In the data rows, 128 means zero.
Each row of this table is followed by its label. One hidden rule gives the labels. It looks at one to three of the table's principal directions, none of them among the few with the most spread.
138 109 90 125 118 122 171 121 169 164 196 149 94 111 129 139 170 108 110 139 150 146 116 83 141 113 105 157 165 133 159 118 116 103 95 97 94 106 176 113 149 63 213 147 131 99 79 102 5
111 121 71 144 67 115 80 106 167 187 158 193 73 184 196 171 100 52 171 135 161 100 103 77 109 92 143 133 179 171 167 116 155 97 129 64 96 143 99 139 103 127 216 130 153 149 104 148 5
139 141 113 128 128 108 133 148 154 147 139 135 79 140 151 166 118 93 146 142 165 149 123 87 130 113 126 131 167 145 154 116 142 95 116 106 123 112 121 105 126 119 176 148 138 119 132 129 4
134 155 123 129 173 152 134 137 132 143 117 116 177 141 52 165 134 108 165 106 113 195 150 172 137 134 139 115 144 120 62 156 105 130 132 125 160 167 109 169 110 135 106 135 33 159 211 88 4
146 121 123 149 125 168 93 66 149 120 98 153 147 106 88 141 132 94 149 89 104 146 147 168 124 123 90 128 117 107 47 111 142 93 147 147 173 192 114 156 106 174 84 129 93 190 185 112 4
131 153 120 131 104 131 131 114 147 165 154 163 144 134 80 145 141 107 151 140 122 163 120 146 132 136 134 140 147 107 108 135 98 127 154 85 140 163 157 140 121 122 185 111 108 131 120 115 4
98 109 125 110 145 111 139 176 110 90 120 84 113 116 144 83 144 169 80 120 127 85 137 101 139 155 133 117 111 123 186 145 156 168 97 180 121 69 128 92 173 84 117 114 186 105 98 149 2
129 117 111 142 129 126 131 130 140 131 141 128 108 146 144 154 137 106 123 140 135 144 117 105 124 102 113 154 154 132 136 117 123 124 94 113 110 143 125 137 121 112 144 138 116 149 122 139 2
144 110 137 147 148 109 156 156 156 139 164 111 124 162 133 153 133 114 131 171 126 158 161 113 117 95 147 154 207 150 137 141 77 136 95 75 112 158 107 155 123 104 145 158 106 146 109 123 5
119 137 164 125 148 93 106 149 101 102 78 101 97 127 144 87 120 159 107 132 105 67 165 131 106 138 147 74 97 117 147 176 141 143 116 163 140 104 91 116 167 135 70 126 181 118 134 164 0
122 140 144 87 107 112 111 139 118 67 51 43 155 180 152 140 103 140 155 120 149 102 105 174 129 150 129 124 111 137 132 105 160 140 154 160 140 125 96 141 53 174 82 125 139 124 176 175 1
125 66 69 155 190 136 120 177 173 60 142 68 81 94 94 103 192 99 66 90 116 129 202 79 152 124 80 121 184 88 152 136 173 133 0 236 166 102 112 105 205 46 116 145 139 188 154 121 3
58 120 178 135 188 120 94 207 47 106 94 146 162 124 93 91 119 187 140 124 67 73 155 120 131 178 169 72 98 151 171 201 172 165 119 178 195 63 51 118 176 152 75 95 162 140 162 147 5
132 123 107 109 106 126 133 135 156 111 125 98 117 142 157 140 115 112 138 114 172 118 115 121 136 138 124 130 138 142 147 95 157 114 129 150 125 109 127 108 105 120 144 135 151 115 135 138 5
154 150 141 120 84 110 128 87 141 134 118 121 116 116 160 111 117 127 106 140 144 104 111 152 118 123 131 119 92 114 116 121 113 121 171 111 101 138 168 116 120 149 132 137 167 93 94 137 0
141 119 152 149 195 115 162 165 110 106 145 93 90 94 123 105 157 171 86 135 112 137 168 101 117 106 119 128 136 115 127 157 100 131 55 153 107 107 130 114 183 82 83 150 112 112 116 117 4
118 126 154 123 103 134 94 115 95 104 107 150 133 108 120 89 129 155 152 99 114 82 128 150 122 158 127 105 74 109 118 122 154 122 158 161 153 111 120 111 126 158 104 91 157 116 135 143 5
152 166 138 121 129 114 145 83 101 197 128 160 88 96 215 108 61 171 84 166 142 101 106 90 97 87 156 103 95 172 156 145 101 113 156 80 52 101 157 120 159 137 104 169 140 57 59 113 4
122 130 96 156 113 136 88 119 128 150 152 171 122 122 132 130 128 89 114 131 122 129 117 113 136 110 136 127 126 113 127 138 132 135 129 115 119 141 151 123 147 138 171 122 132 157 111 121 0
149 160 112 79 97 130 119 101 130 107 67 97 170 183 122 172 112 82 164 135 163 147 75 185 151 136 117 119 93 103 112 94 143 121 180 133 135 147 149 147 53 185 142 129 104 133 198 152 0
153 112 161 164 135 87 149 104 108 153 179 142 53 102 224 64 125 186 48 186 110 50 152 82 74 58 151 119 117 140 162 171 60 132 78 85 22 118 164 123 200 89 102 169 179 69 0 142 0
109 142 166 95 107 139 112 136 101 103 74 114 204 139 69 121 126 147 177 97 108 133 125 198 142 193 142 120 87 116 94 128 144 155 209 140 189 136 99 140 76 178 99 81 122 138 182 135 5
140 120 145 176 117 125 134 86 134 197 190 213 89 107 163 122 113 139 118 172 103 124 143 85 89 76 138 156 168 158 127 138 71 106 126 39 86 169 138 143 158 122 149 144 132 124 37 112 1
119 133 121 175 109 136 77 68 118 176 135 227 78 133 130 136 135 95 152 124 88 102 124 117 84 89 109 107 105 106 98 147 125 93 99 105 125 173 104 161 153 136 126 108 116 165 133 148 2
136 152 156 151 136 142 103 135 115 120 103 128 170 147 79 156 118 108 165 124 106 182 141 178 123 129 141 137 130 103 58 132 100 146 157 112 164 194 102 158 93 175 94 109 73 182 183 127 0
123 117 127 131 180 117 212 133 127 152 176 140 84 81 141 117 162 172 48 172 118 142 112 65 132 104 93 152 136 132 178 138 102 124 62 123 84 88 183 103 206 54 147 157 148 78 53 111 1
120 120 163 133 139 111 100 161 96 89 110 97 159 128 113 87 134 154 130 126 96 99 162 160 132 146 157 103 113 119 124 159 123 160 137 149 149 112 105 133 131 159 93 117 136 129 138 130 3
110 93 65 162 125 147 108 106 157 155 187 177 89 133 124 133 167 96 119 118 114 114 137 81 119 92 105 153 176 124 138 139 129 113 61 112 102 155 142 145 159 73 184 127 116 166 93 124 1
154 110 137 174 101 171 95 52 135 156 147 205 129 112 118 124 124 110 155 107 98 141 155 147 93 93 114 157 129 114 45 106 89 107 152 84 124 223 119 166 115 155 96 112 86 186 118 113 1
150 90 123 130 216 108 207 173 162 102 151 52 97 83 143 127 159 144 44 154 134 162 168 75 153 103 96 139 184 153 168 137 121 122 39 162 114 73 138 106 187 68 108 205 128 107 112 87 2
132 125 113 131 183 144 156 116 131 139 127 135 91 100 113 136 151 129 117 98 125 142 144 108 121 114 94 106 112 120 106 140 138 97 73 165 123 114 119 128 171 86 92 146 93 125 168 104 5
170 194 136 92 85 136 178 96 166 171 134 124 184 130 72 181 120 99 171 134 168 233 87 195 153 155 131 158 126 109 63 88 79 117 230 64 138 173 191 135 58 153 184 123 70 92 150 83 3
144 134 166 136 124 150 135 106 123 154 128 152 211 146 65 150 118 135 172 151 88 179 143 185 119 134 146 151 155 138 76 136 69 139 176 68 164 197 106 193 77 166 106 123 59 164 150 109 5
160 126 112 153 143 134 156 102 177 175 163 148 99 107 111 158 141 102 115 141 125 184 156 102 115 94 107 158 190 136 104 131 90 100 102 79 120 173 134 148 142 91 146 162 90 150 111 96 1
127 139 101 126 144 146 145 127 136 157 144 139 153 96 123 152 120 108 100 128 143 168 95 115 163 131 123 135 121 146 129 125 143 122 148 127 127 104 165 111 134 137 160 154 113 122 131 86 0
133 113 81 145 91 130 100 111 147 150 177 171 92 138 186 130 114 84 134 129 165 93 106 91 129 99 137 118 135 141 159 106 147 101 113 122 90 108 150 111 134 123 189 138 150 118 98 126 2
75 141 121 104 134 109 126 198 111 109 97 73 175 150 126 152 117 130 117 133 134 141 82 127 169 174 146 134 127 159 178 139 177 174 148 147 157 71 110 111 100 146 153 120 151 124 148 139 2
164 133 134 129 119 146 163 85 145 150 134 122 158 120 150 146 95 136 96 166 136 169 111 137 123 101 122 170 147 148 111 98 82 131 155 85 102 174 160 151 101 143 110 160 103 132 92 115 2
120 63 107 162 110 120 89 103 151 94 146 138 46 122 163 68 181 115 102 85 105 36 188 103 90 101 103 111 122 93 126 141 144 124 52 169 101 142 101 126 185 71 105 110 186 158 95 161 2
119 134 151 168 148 132 126 114 124 146 148 138 128 68 107 95 145 155 99 100 86 123 155 146 115 131 131 110 101 125 74 169 111 129 123 138 132 131 132 130 169 124 87 131 118 116 114 86 3
125 157 92 122 134 139 140 147 149 144 136 143 144 144 84 180 125 82 134 154 144 210 98 117 163 134 115 155 169 106 139 103 128 136 131 115 158 148 158 121 125 126 196 118 102 155 147 119 0
144 158 124 74 55 96 170 76 137 170 139 126 128 145 210 126 96 145 106 178 180 82 43 134 128 123 141 127 86 159 185 106 113 114 191 75 51 89 207 116 91 137 191 153 183 23 48 144 5
101 124 140 103 187 130 119 132 71 85 66 101 133 129 135 85 126 177 106 107 100 52 137 145 122 138 127 52 50 118 141 172 166 138 91 218 130 79 104 132 172 136 35 130 139 110 180 149 4
124 98 157 134 167 136 127 153 112 66 109 79 147 80 103 76 154 167 97 88 100 114 178 149 141 153 119 120 106 111 98 137 142 151 121 191 156 110 116 108 156 133 58 122 140 137 142 108 4
103 111 111 85 133 111 137 182 125 91 123 83 133 124 134 100 144 137 120 103 156 89 127 115 166 176 139 97 110 136 188 132 185 142 128 186 140 37 131 81 144 106 157 122 180 87 138 125 5
112 125 99 97 104 125 134 122 138 108 121 118 116 99 139 104 139 131 105 109 145 118 100 114 161 157 97 130 107 113 165 88 175 129 140 169 136 77 166 87 142 120 164 109 174 91 104 120 2
188 158 154 34 88 82 164 88 162 93 30 43 73 182 177 127 112 117 184 100 192 107 154 184 101 138 116 84 93 106 107 84 129 99 182 132 101 131 93 132 70 132 75 131 144 60 191 158 5
95 123 83 81 107 105 174 195 135 109 172 83 156 135 166 129 131 132 68 176 189 118 43 83 200 164 142 155 136 150 253 102 167 166 136 146 101 25 219 56 134 98 253 137 211 63 53 137 0
131 150 150 107 208 127 196 132 108 142 107 120 115 96 120 112 112 183 79 156 109 150 147 110 126 124 120 99 117 129 146 149 106 135 99 152 125 103 137 122 201 98 69 150 118 87 125 106 5
129 118 121 87 148 123 178 146 138 111 126 86 149 113 134 128 131 146 103 139 153 130 108 119 165 150 115 125 129 152 173 112 153 121 129 158 132 66 154 104 128 118 143 158 146 83 127 109 5
109 118 89 138 180 178 124 103 123 135 119 154 152 100 73 138 143 124 117 95 93 155 131 125 142 128 88 118 122 119 102 135 154 115 83 178 164 136 122 155 156 117 95 130 67 170 181 96 5
166 169 130 119 111 115 174 97 126 199 160 169 108 146 174 165 91 125 118 201 162 166 78 102 113 81 144 152 136 143 151 115 64 115 151 37 57 146 183 134 119 122 177 157 109 83 70 128 3
113 122 119 68 82 131 138 103 121 91 90 116 149 157 130 123 140 134 149 117 149 94 76 157 146 163 98 130 80 106 156 82 166 128 160 160 134 107 150 120 88 137 147 94 164 102 141 167 5
114 109 136 148 151 126 139 154 112 131 150 135 125 131 125 134 152 134 113 138 115 126 124 109 123 118 130 141 127 133 137 153 119 140 93 121 114 121 120 130 143 103 130 132 126 143 120 137 2
102 109 83 99 120 102 137 154 141 105 138 97 95 149 189 117 141 112 81 140 170 61 92 89 152 129 130 111 114 135 209 133 175 137 100 163 85 62 166 82 157 95 188 144 214 93 92 159 4
122 97 94 183 135 142 87 87 147 154 156 203 62 104 127 107 151 97 101 121 84 104 171 82 99 86 99 121 152 101 122 147 128 111 62 130 129 169 115 140 201 94 131 121 141 184 98 130 3
91 108 97 185 165 141 89 195 148 129 171 170 126 124 43 168 171 68 162 116 93 202 163 88 160 134 116 159 220 115 122 139 152 130 77 126 206 145 91 124 152 118 198 103 92 216 165 100 4
Which label does each new row get?
137 117 138 131 145 156 143 75 124 145 128 157 146 105 106 111 132 153 134 112 94 128 148 151 112 120 109 118 113 130 88 129 108 111 124 131 133 151 121 165 138 128 78 131 86 126 139 98 -> 5
134 139 110 51 85 98 152 148 128 81 86 40 99 131 219 105 91 163 97 124 212 78 75 102 151 161 125 123 92 150 219 72 189 132 155 178 89 32 161 60 100 116 140 137 211 39 94 165 -> 5
114 121 173 159 129 115 99 123 81 134 136 161 87 103 168 63 121 185 112 116 95 51 164 116 80 116 162 104 85 130 118 173 109 144 129 119 90 127 108 116 177 125 73 107 171 110 71 146 -> 4
170 127 151 141 122 113 169 77 141 171 169 157 98 96 142 102 144 146 99 160 110 136 150 126 102 89 121 135 130 118 110 135 57 113 123 72 80 150 166 145 159 103 128 151 115 87 64 98 -> 2
121 117 149 146 168 114 137 183 131 128 138 123 94 124 101 150 156 125 153 113 124 148 166 98 119 134 128 132 163 142 124 157 136 111 91 123 151 113 75 116 140 97 125 133 119 146 160 126 -> 1
94 106 109 153 129 152 56 142 95 95 104 151 138 149 126 116 119 112 133 108 104 88 130 123 125 131 133 112 108 109 136 136 170 153 103 178 157 140 90 134 139 149 102 93 141 199 158 169 -> 3
107 131 126 91 53 78 123 139 121 119 132 109 74 134 204 91 134 152 119 126 168 50 84 100 125 151 137 128 91 136 202 113 163 135 154 121 77 55 155 74 118 107 189 103 228 46 51 170 -> 1
138 123 119 124 145 134 144 126 144 128 120 106 131 149 96 143 154 113 134 114 122 148 150 146 117 124 120 125 136 109 101 145 109 135 98 132 129 157 110 159 125 91 107 131 89 153 167 131 -> 2
169 154 171 112 77 118 118 73 121 163 106 170 103 160 170 139 88 124 205 126 154 110 131 157 80 109 151 116 103 142 85 108 97 88 202 58 96 169 99 148 72 172 106 121 117 101 138 143 -> 1
170 148 152 162 99 163 115 43 126 167 134 163 170 113 114 114 98 145 117 141 93 148 142 184 85 95 142 147 113 111 41 133 45 139 171 73 107 237 152 188 108 157 68 129 72 159 98 117 -> 3
76 115 145 129 158 86 166 205 97 156 186 160 118 74 134 86 150 176 61 179 108 93 110 54 163 165 154 110 124 160 246 182 151 153 110 129 133 2 160 60 221 86 206 132 223 60 37 113 -> 2
99 99 129 169 200 136 129 177 109 121 154 141 131 96 119 127 131 145 93 145 94 138 147 77 144 117 124 131 165 158 160 152 146 132 64 157 155 93 105 118 181 122 113 151 123 156 124 106 -> 5
146 136 92 179 135 144 94 105 152 184 169 172 124 148 136 158 94 85 132 156 120 145 146 111 105 72 156 121 187 149 113 155 91 112 95 84 113 184 121 173 136 131 143 164 74 174 123 111 -> 3
129 159 126 146 79 135 98 98 131 160 146 181 122 123 136 142 98 118 160 135 141 130 94 129 119 126 134 138 127 132 116 104 129 100 166 97 133 148 150 120 105 163 167 112 133 119 105 132 -> 4
141 131 155 137 122 135 131 121 133 135 134 143 153 125 71 136 154 118 168 112 106 170 153 167 125 139 127 143 135 107 69 130 95 127 157 97 155 170 115 151 105 139 126 108 86 148 155 106 -> 5
81 145 150 103 155 110 130 208 85 121 105 113 152 174 112 160 116 147 184 131 139 115 100 123 138 171 162 97 119 164 177 158 170 134 123 148 163 62 71 120 103 134 135 113 129 110 189 157 -> 5
130 111 154 170 105 136 107 152 125 141 181 154 179 133 79 128 145 123 162 135 97 162 153 151 125 134 162 167 168 128 94 141 77 155 149 72 148 172 115 155 99 138 155 103 91 168 110 111 -> 2
177 132 119 113 74 117 117 67 149 122 113 120 86 134 181 102 113 119 112 135 157 84 129 138 100 102 118 115 103 100 129 102 113 109 136 127 85 150 159 127 120 124 118 138 160 107 96 160 -> 3
99 112 129 105 134 107 102 179 105 49 94 80 70 96 149 60 150 162 110 70 141 64 156 103 143 170 116 97 87 96 164 118 201 144 109 224 142 50 116 52 177 108 105 86 210 96 126 149 -> 4
128 130 104 169 65 155 56 94 120 151 161 213 104 112 122 110 131 98 152 97 126 104 118 120 110 124 132 131 98 88 102 117 136 117 143 121 128 162 146 113 136 133 168 78 141 163 105 145 -> 3
116 108 135 152 112 131 108 139 112 151 172 171 145 144 165 133 102 131 145 155 132 97 114 103 122 112 165 141 149 178 155 135 122 123 143 84 108 121 121 129 112 152 159 139 143 133 87 131 -> 1
151 147 147 175 103 159 114 76 149 189 156 192 165 136 69 173 128 92 187 122 93 211 145 175 100 104 133 174 166 123 19 124 56 118 175 32 143 248 111 195 77 158 130 112 33 187 144 91 -> 5
116 99 138 168 148 147 74 182 120 72 130 111 172 122 68 125 147 113 152 104 97 154 175 143 151 147 135 150 170 114 95 130 143 150 121 156 197 152 91 128 113 164 116 107 106 208 167 120 -> 4
170 102 113 107 131 137 197 53 160 157 152 155 95 81 156 119 142 138 84 152 136 141 120 95 130 95 68 149 133 136 147 85 109 81 110 111 90 117 180 129 155 94 136 170 128 85 77 94 -> 5
173 120 106 140 149 159 155 84 160 157 151 135 122 75 137 126 114 124 87 120 139 162 151 111 127 100 111 137 142 140 99 115 107 102 120 126 108 145 156 130 151 109 103 174 94 132 113 78 -> 2
96 112 123 107 93 133 102 121 108 87 107 124 145 118 119 76 147 154 115 101 111 73 114 146 140 169 116 120 80 98 150 117 165 156 144 178 147 104 142 111 136 130 127 79 181 120 109 154 -> 5
171 107 136 116 188 119 196 94 124 122 127 100 66 67 182 85 149 167 34 136 132 105 151 95 115 84 91 107 81 118 135 138 106 111 73 161 57 89 169 106 206 77 61 187 142 75 93 106 -> 3
117 139 181 74 160 82 195 176 102 95 75 39 133 142 139 109 136 195 91 156 124 120 129 139 127 158 135 124 107 135 172 151 114 175 129 138 115 83 112 120 132 100 79 131 162 73 119 158 -> 5
